In the rows, zero is written as 128.
X: rows in 3 groups, each row roughly a mix of its group's directions (some rows in no group):
X (110 x 10):
[[132 101 216 122 121 141 138 101 146 128]
 [110 131 118  76  91 156 160 167 133 173]
 [ 95 167  87  78 162 159 111 121 125 103]
 [132  74 198 137 112 152 110 108 147 128]
 [112 138 135 142 165 115 165  63 115 172]
 [109 146 172 126 171  99 117 121  80 173]
 [117 117 199 130 135 105 135  69 142 109]
 [102 125 200 137 116 188 119 117 127 125]
 [122 153 181 112 152 177 140 110  77 136]
 [137 149 117 138 180 170 140  71 122 164]
 [164 155 103 125 100 158 152  95  67 115]
 [102  77 124 166 130  90 101  88 108 158]
 [148 142 137 107  72 187 105 135 102 155]
 [ 85 126 131 127  92  83 147 152 177 164]
 [126  88 132 116 179 141 107  75 112 172]
 [101 132 189 156  93 184 124 127 115 135]
 [135 116 194  96 128 167 111  94  98 149]
 [104 117  69 101 161 116  80 145 162 117]
 [118 116 146 182 184  86 100 117 109 116]
 [148 103  87 161 137 144  93 173 164  94]
 [167 130 115  48 149 137 115 145 116 154]
 [145  64  89 140 140 124  89 139 156  93]
 [ 79 165 184 111 126 136 156 110 105 160]
 [154 133 124 165 113 199 124 144 118  82]
 [143 135  41 135 130 126  87 144 126 124]
 [110 108 164 129  70  91 155 109 105  91]
 [126 157 164 109 136 184 128 129  69 155]
 [150 187 127 122 109 126 143 193 158 113]
 [ 63 140 148 132 158 105 133 175 160 145]
 [ 73 120 197 144 154 138 160 122 124 131]
 [126 147 124  49 136 169 141 159 112 121]
 [101 102 156 184 128 158 109  73 114 131]
 [140 142  85 103  81 150 128 160 113  72]
 [160 150  89  85 155 114 140 181 162 129]
 [105  96 126 196 135  85 105 136 157 110]
 [144 140 205 169 106 139 157 131 127 146]
 [ 70 106 104 115 130  74 153 142 101 157]
 [130 186  77 139  80 127 129 155 151 139]
 [138  96  67 104 128  91 113 174 145 107]
 [133  92 117 154  95 100 121 110 190  87]
 [166 136 151 165 144 173  78 147 164 133]
 [111  84 152 116 155 101  93 140 192 131]
 [141 125 107  63  88 170 162 141 143 138]
 [114 176  74 162  97 117 135 161 160 126]
 [133 182 142 132 112  94 153 108 100 187]
 [142 157  87  94  80 178 149 154 136 132]
 [122 182 110  90  80 141 149 150 138 168]
 [186 175 122  79 144 130 130 149 135 161]
 [108 133 119 113  75  81 135 142 180 162]
 [196 184 105 116 127 132 138  96 115 121]
 [142 135  69 121  85  77 151 135 114  98]
 [154 158  69  74 141 119 127 156 114 154]
 [115 103 166 147  62 105 117 143 117  84]
 [153 118  97 174  77 129 116 153 180 121]
 [103  97 104 138  85 132 125 152 127  57]
 [140  85  65  85 128 112  99 124  96 133]
 [156 152  49 106 108 122 129 160 141 137]
 [156  95 137 138 190 102 106  94 102  97]
 [111 161  89 158  95 126 116 133  80 178]
 [157 108 196 147 161 108 109 147 110 161]
 [173 135 131 129 157  96  96 164 169 172]
 [112 114 163 189 150 118 122  96 143  77]
 [170 150 148 114 136 147 112  77  96 180]
 [158 168  63 104 114 113 133 174 130 122]
 [160 205 113 120  96 144 106 116 105 143]
 [ 80  90 198 147 118 150 129 140 136 135]
 [ 92 143 130  89 149  89 161 154 126 184]
 [106 121 183 160 114 114 191 155 112 134]
 [135 130  84 130 175 143  86 126 120 188]
 [163 145  98  69 130 114 132 102  86 166]
 [125 120 111 139 105 143 164 114 187  67]
 [129 109 164 109 167 103 116 139 200 115]
 [172 170 115 153 158 146 130  81 128 172]
 [101 118 170 166  66 152 102 142 137 153]
 [ 71 143 105 166 134 158 170 121 137  88]
 [131  81  90 139 121 140 163 152 100  70]
 [107  95 156  96 129  77 160 105 176 128]
 [125  97 146  98 171  66 118 123 111 168]
 [145 180 112 167 165 140 168  94 152 144]
 [110 140 128 220 110 121 109 122 141 131]
 [134 132  82 111 142 126 120 199 168 104]
 [183 161 102 162 105 119 173 136  93 121]
 [127 169 165 104 154  95 111 113 174 170]
 [112 155 140 147 112 191 161 136  82  98]
 [109 141 190  96  80 150 151 105 142 149]
 [115  86 113  73 125  82 137 106  87 146]
 [102 118 174  99  77 173 159 127 147 141]
 [130 125 188 172 147 172 117 122 169 114]
 [140  87  96 155 110 125 127 123 181  71]
 [106 128 163 135  80 172 124 152 122  71]
 [165 183  95 121 113 128 158 101  78 134]
 [144 162 126 105 173 176 137  89 111 170]
 [117 102 212 148 103 142 131 111 129 150]
 [114 106 113 138 150 131  65 158 187 126]
 [ 98 150  55 108 162 129 155 157 133 133]
 [ 73 108 185 144 135 142 172 123 151 114]
 [117 150 118 135 182  87 113 151  84 172]
 [124 169 130 117 130 170 181 127  85  87]
 [147 112  71 144 146 126 140 174 142  73]
 [180 152 125 131 112 203 138 149 117 120]
 [119 122 147 133  77 174 125 131 114  61]
 [129  86  86 110  79 134 138 164 175 131]
 [ 52 118 151  76 150 132 123 113 126 136]
 [ 70 128 163 136  93 150 168 150 161 143]
 [136 111  73  87 174 106 118 164 148 149]
 [131  95 110 112 134  79  75 113 163 167]
 [154 177  62 111 141 117 156 131 104 107]
 [128 111 192 173 125 147 116  74 124 135]
 [166 136  90 136 140 167 137 148 133  60]
 [157  97 150 175  77 163 124 114  92 132]]

one row of each group, then the others: which group is each in?
[185 100 160 157 141 136 102  76 146 135] => Z
[149 136 151 120 112 175 174 102  85  87] => D
[152 124 119 114 117 166 160  95 157  61] => Q

[126 133 115 142  53 180 120 154 148 131] => Q
[157 191 125  98 125 150 152 178 151 114] => Z
[160 137  96  93 141 176  78 165 124 138] => Z
[104 147 161  71 139 118 173  87 100 128] => D
[125 123 144 178  95 141 119 160 164  69] => Z
[112 143 146 120 146 100 104 148  82 198] => Q
[142 135  77  72 101 133 153 140 106  84] => Z
[117 139 186 105 132  76 120  93 121 169] => Q
[163  77 137  81  93 123 113 110 108  88] => Z
